In the data rows, 128 means zero.
Here are some points:
[56, 75, 73, 154, 140, 94, 150, 158]
[103, 114, 131, 161, 115, 95, 171, 151]
[87, 134, 97, 143, 112, 141, 151, 132]
[127, 133, 120, 123, 157, 110, 130, 141]
[103, 134, 112, 169, 202, 41, 209, 181]
[129, 125, 101, 112, 121, 158, 113, 122]
[106, 114, 108, 106, 96, 166, 112, 115]
[155, 164, 161, 93, 123, 134, 106, 107]
[132, 137, 118, 113, 104, 164, 99, 113]
[143, 113, 131, 154, 140, 117, 122, 181]
[30, 17, 59, 139, 138, 148, 121, 127]
Then 20 other points, each followed by its number:
[66, 164, 114, 174, 105, 123, 191, 140] 0
[175, 178, 118, 101, 108, 127, 81, 108] 1
[154, 118, 162, 99, 132, 135, 123, 157] 2
[113, 146, 117, 129, 108, 149, 129, 130] 3
[92, 175, 105, 132, 65, 160, 125, 90] 4
[135, 141, 118, 126, 114, 145, 109, 131] 5
[136, 131, 152, 149, 119, 134, 157, 80] 6
[153, 138, 155, 180, 161, 69, 134, 178] 7
[211, 58, 146, 71, 134, 179, 50, 216] 8
[82, 162, 106, 136, 88, 152, 160, 103] 9
[125, 132, 136, 152, 137, 114, 135, 158] 10
[123, 131, 122, 142, 124, 135, 123, 149] 11
[132, 143, 116, 100, 98, 172, 94, 105] 12
[124, 118, 110, 118, 115, 156, 118, 118] 13
[218, 52, 247, 135, 145, 64, 180, 150] 14
[142, 109, 190, 106, 156, 100, 142, 76] 15
[99, 152, 118, 144, 109, 139, 148, 132] 16
[157, 81, 138, 120, 116, 140, 104, 169] 17
[134, 136, 112, 92, 71, 175, 111, 95] 18
[171, 127, 182, 146, 183, 77, 141, 100] 19
Which of these numbered points is nearest to each point below, looking only along the 2 directions in which the first points spread most? Its number follows each.
[125, 155, 134, 148, 129, 86, 171, 192] > 7
[73, 106, 108, 189, 103, 98, 201, 157] > 0
[151, 93, 141, 146, 148, 123, 118, 175] > 10
[119, 153, 117, 125, 108, 146, 115, 110] > 5
[125, 128, 121, 129, 106, 150, 118, 130] > 3
[125, 184, 181, 137, 181, 51, 167, 129] > 14
[64, 115, 113, 223, 140, 80, 182, 128] > 0
[168, 142, 185, 97, 126, 122, 131, 80] > 1
[131, 140, 117, 102, 100, 173, 95, 106] > 12
[141, 139, 116, 99, 106, 171, 105, 103] > 12
[87, 65, 122, 148, 81, 86, 173, 132] > 0
